In the data rows, 128 means zero.
Some points, each followed by its number:
[ 83 124 109 107 137 132 115 133 117 141 116 163 101 131 108  93  84 138
 130  35  87 114 158 131 102 149 130 191 159 134 111 130 122 200 199 128
 121  67 199 113 159 146 168 114 112 196  82 146] 0
[140 196 137 119 128 212  76 120 169 136 142 119  93 189 201 133 171 143
  64 137 152 160 126 118 163 180  67 144 233 181 120 123  73 114  68  70
 120 109 233  86  49 197 101 165 180 195 200 101] 1
[117 102  39  94 111  62 137 222 122 169  83 197  88 108 189 114 140  65
 121 136  78  28 231 168  87 155 187  73 124 139 130 226 202  59 102 113
  57 237  71 130 135  65  82 199  73  63  66  72] 2
[ 95  74 114 147  59 101 132  53 152  90 174 185  75 125 158  96 129 126
  67 165 134 152  91  73 176 158 200 119 162  71 111 110 164 123 179 139
 211 105 104  88 114  77  95 165  99 117  90  94] 3
[ 69 158 127 138  97 105 133 121 140 150 129 197 101 135 157 140 111 104
 148 151 118  94 150 146 139 125 170 109 135  83 111 103 156 103 163 116
 105 156  92 134  87 206 134 159 115  92 101 139] 4
[131  85 102 138 104 111 141  88 109 138 141 127  39 110 108 176 108 189
 151  55 126 168  89 123 115 122 133 184 195 123 131  85 159 184 105 157
 174  99 138 209 167  85 148 114 177 188  65 196] 5
[ 80 136 138 162  88 125 115  78 139  77 116 132 128 113 139 114 165 107
 166 150  93 124 122  96 111 125 161  90 143 131  99  79 137 114 139 110
 186 135  80  93 138 155 113 139 110 117 120 106] 6
[139 109  80  74 116 175 134 166 148 166  58  82  94 173 178 119 141 119
 121 128 135 125 166 150  96 109  74 155 183  81 141 168 185 183  75 136
 125 107 243 126 161  73  71 135 101 169 146  86] 7
[122 124 103 124 112 123 174 147 105 149  98 108 129 114  76 155  98  74
 145 101  69  61 209 220 146 174 110 132 111 128  99 157 176 122 177 123
 125 123 135 151 174 216 151  73  95 120  65  70] 8
[191 143 143  81 135 128 110 155 199  86 180 119 216 169 112 131 147 113
 191 116 184 112 230 229 106 105  49 110  89  76  86 150 109 166 164 144
  68 143 132 124  86 133 112 152 122  78 115 173] 9
[104  98 173 100 120 144 133 104 195 145 154 182 149 117  99 130  97 192
 107  46 137 180 147 126 166 166 109 153 155 175 117  69 163 137 161 167
 121 134 136 137 104  93 125  96 221 100 149 111] 10
[189  57 138 117  86 140 196 117 188 163  17  63 151  60 102 126 100 163
 197  51 104 138 181  78 198 122 112 104  68 186 155 182  64  81  74 159
 120 186  19 182 159 111  97 128 108  60 197 206] 11
[143 153 140 104 111  53 160 101 130 109 155 115 187 170  93  55  91  81
  47 198 255 123 119 104 116 171 149 135 100  84 136 176 101 167 255  84
 166  49 199  58 114 166 116 102 177 119  37 197] 12
[180   0  39 119 162 122 128 170  36 164 168 161  26 108 139 141  55 121
 179  73  81  72 122 154 126  90 195 180 101 130 139 173 201 172 147 145
  87 103  97 142 115  63  78 138 122 170  41 117] 13
[164 119 110 113 145 139 101 146 124 100  94 154 152 128  95 117 146 120
 151  78 110 106 178 180  73 159 112 135 143 134  91 142 112 141 171 148
 130 122 159  62 196 173 153  89  13 146  96 115] 14
[140 137 107 140 134 119 114  92 113  94 182 177  83  41 106 121 128 208
 120  30  75 183  63  53  77 102 199 148 128 133 130  76 175 115 109 115
 165 152  18 125 135  67  54 114 206 122  77 219] 15
[ 70 126 141 158 146  74 118  92  77 177 109 188  30 118 136 101  75 158
 127  60 154 145  71  41  74  86 186 189 180  78 144 147 135 157 176  79
 146  61 178 104 231 157   1  58 111 232  75  43] 16
[170 114 103  75 116  92 165 138 136 130 192 156 152 132  58  93  65 119
 145  55  74  99 206 183 126 202 128 168 100 178 104 229 122 162 252 139
 126  87 167 156 121  63  86  81 108 107 136  67] 17
[114 103 107 122 100  83 133 136 143 107 105 160 160  55  95  38 204 117
 131  82 102 111 162  38 137  72 185  74 183 187 118  70 106  96 150 126
 205 197 123  67 121 102  99 210 115 110 153  86] 18
[209 127 107 137  94 117 133 121 135 124 150 103 101 114 161 123 177 114
 209 143  29 122 124  95 123 118 145 108 165 130 118 128  73 138  85  19
 169 146 120 133 110 124 122 158 113 131 114 103] 19
[150 176 160 181 160 163  96 125  71  79 184 125 154 186 128 133 140  64
 209 240 178  91  86 175  89  68 123 113 112 185 109 221  70  26 194 147
 124  68 171 112 143 124 142 103  66 169  72  92] 20
[ 75  60 108 157 117 103  93 177 135  86 193 106 180 118 106 192 245  48
  98 197  70  41 211 255  79 174  65  54 173 132  54 185 196 113  82 193
 131 202 148  85 154  53 133 110 103 109 104  46] 21
[134 171 162 177 143 148 106 100 101  71 148  67 168 134  82 140 171 106
 195 202  59 147  63 141 113  79 103 114 117 145 123 100 135 159 141 150
 182  84 160  79 185 205 115  86 155 165 170 114] 22
New points follow, each followed by the number of its nearest point above by angle, seen from the average point of the numbered points.
[176 140 126 112 116 150  89 101 180  55  97 124 146 161 162 156 171 163
 113 167 112 171 104 177 183 116  92 123 125  80 109 130 159 126  87 173
 131 134 104 166 100 116 123 100 132  98 105 166] 9
[183  95 167 196 135 118 152 122 101 139 102  93 160 141 132 164 118  32
  42 230 169  52 158 158 182 157 134  44  24 184 114 120 164 124 143  54
  76 162  31 105 102 126 110  85 134  93  55 176] 12
[125  92 111 111 183 166 114 185  77 145 167 149 129 162 122 131  57 107
 130 113 130  98 146 191 122 119 129 167  51 134 139 186 134 141 172 101
  44  98 133 145 164 122 105 118 164 131 121 113] 13
[ 72  89 187 160 118  59 143 122 146 145 138 140 185 145 124 126 130  73
 135 206 202  98 150 131 175  98 126  75 101 179 114 198 112 116 170 116
 100 159 114 112 128 124 110 116 107  81 106  92] 20
[103 137 143 108 135 123 155 151 109 164 120 130 167 167  84 128  98  81
 109 180 119  94 160 177 127 148 101 134 145  86 127 154  82 113 191  95
 132  99 236 121 127 192 209 121 168 121 171 184] 12
[ 46  64 122 120 194 141  92 163  58  92 139 171 167 145  79 145  77 140
 154 175 195 130  69 190 229  18 160 147  34 129 148 169 178  79 174 148
  87 118  94 134 183 170  49  87 188  84 159 137] 20
[112 198 197 141 167 108 143 141 106 185 112 135 171 149  96 106  76 106
 193 126 119 101 150 110 122 150 109 138  92  81 138 102 104 154 197  75
  72 107 175 108 161  71  47 181 198 151  89 127] 12
[ 89 130 115 119 104 109  97  80 158 132 125 196  48 136 201 142 119 189
 128 140 127 203  53  66  75 200 176 156 190 181 152  89  66 118  97  76
 155 122 118 136 169 209 109 150 114 130 128 121] 1
[ 73  62 119  97  69 146 175 104 167 139 126 173 143 101  98 108 145 129
 111 160 121 138 132 122  72 193 163 124 189 190 130 158 108 114 159   0
 204 153 159  50  67  97 157 134 121  62 141  88] 18
[107 197 116  89 109 142 124 164 190 157 140 125 137 136 192  95 187 129
 163 136 143 133 183 102 169  88  96  87 188  80 142 163 189  69  58 184
 115 200 169  98 105 165 192 155 140 112 227  92] 1
[ 97 153  97 133 120  94 116 174 117 142 119  92 119 127 158 139 177  89
 102 128 110  83 168 158 154 187  96 117 174 180 129  99 140 131  73 124
 117 151 172   5 136 150  44 141 105 153 145 184] 1
[ 88  75  99 139 154 136 103 135  47 131 180 167  75 138 158  87 124 127
  40 152  18 122  67  79 207 134 196 156 168  76 148  70 157 142 166 114
 151  75 184  84 198 154 187 133 122 194  97  97] 3
[ 94 127 177 138 147  87  73 124 154 127  73 125 156 179 150 160 199 146
 114 195 158 178  81 125 102 145  65 131 236  84 125 145 153 160  59 206
 156 123 250 157 176 172 170 131 201 177 151 138] 1
[150  66 139 146 102  89 119 104 114 128 181 199 114 187 174 168 101  77
  28 255 168 109  80 171  64 146 181 107  95 185 128 115 128 123 168 207
  99 129 100 107  99 182 247 136 169  75 183 178] 4
[100 118 161 157 166 111 124 103 111 130 156 113 130 188 143 142  27 100
 139 169 166 119 102 151 141 140 138 136   0 179 133 108  60 163 198 131
  33  70  50 171 135 148 144 141 167 120 144  91] 20
[125 153 138 108 177 140  96 173 127 138  79 156 155 157 163  84  99 128
 143 123 200 118 144 113 157 149 128 121  97 128 134 168 210 134 153 132
  57 129 147 153 164 146 115 157 115 131 166 124] 7
[ 87 140 128 101 126 101 170 148 130 191 230 172 111 148 115 135  57 117
 157 101 133 110 179 163 109  92 135 161 133  84 139 151 120 159 180  56
  86 116 174 139 114  69 145 108 111 123 143 121] 17
[ 85 104 136 133 124  83  75 120 152 147 184 220  55 176 189 203 133 161
 163 121 130 137 127 198 166 143 114 158 185  77  98 134 197 125 104 127
  68 138 159 195 156 124 129  56 107 150 112 103] 5
[101 164 119 156 168 192  85 149 106  97 124 122 137  83 143  71 185 110
  41  81 119 102 141  66 165 112 153  78 124 173 107  63  86 180 106 171
 130 163  91 131  82 145 128  64  68 165 150  73] 18
[ 86  75 175 158 119 148 213 114 103 198 158 110 127  73  10 168  51 144
 201  40 102 122 165 145 128  97 113 183 134  89 134 106   6  61 189  58
 155 113 148 163 153 160 136  84 122 159  94 111] 8
[211 125 190 156 151 166  67  70 164  86 156 178 126 154 157 158 126 212
 163 125 168 208  42 106 139 108 126 141 111 174 124 191 169 115 111 104
 101 132  54 173 188 156 104 185  89 123 120 170] 15
[104 115 156 109 168 166  74 130 157 112 146 126 175 165 148 159 136 198
  93 148 159 200  78 150 136 113  71 148 111 133 152 133 129 100  60  95
  83 134 132 147 166 158 127 149 184 103 189 196] 1
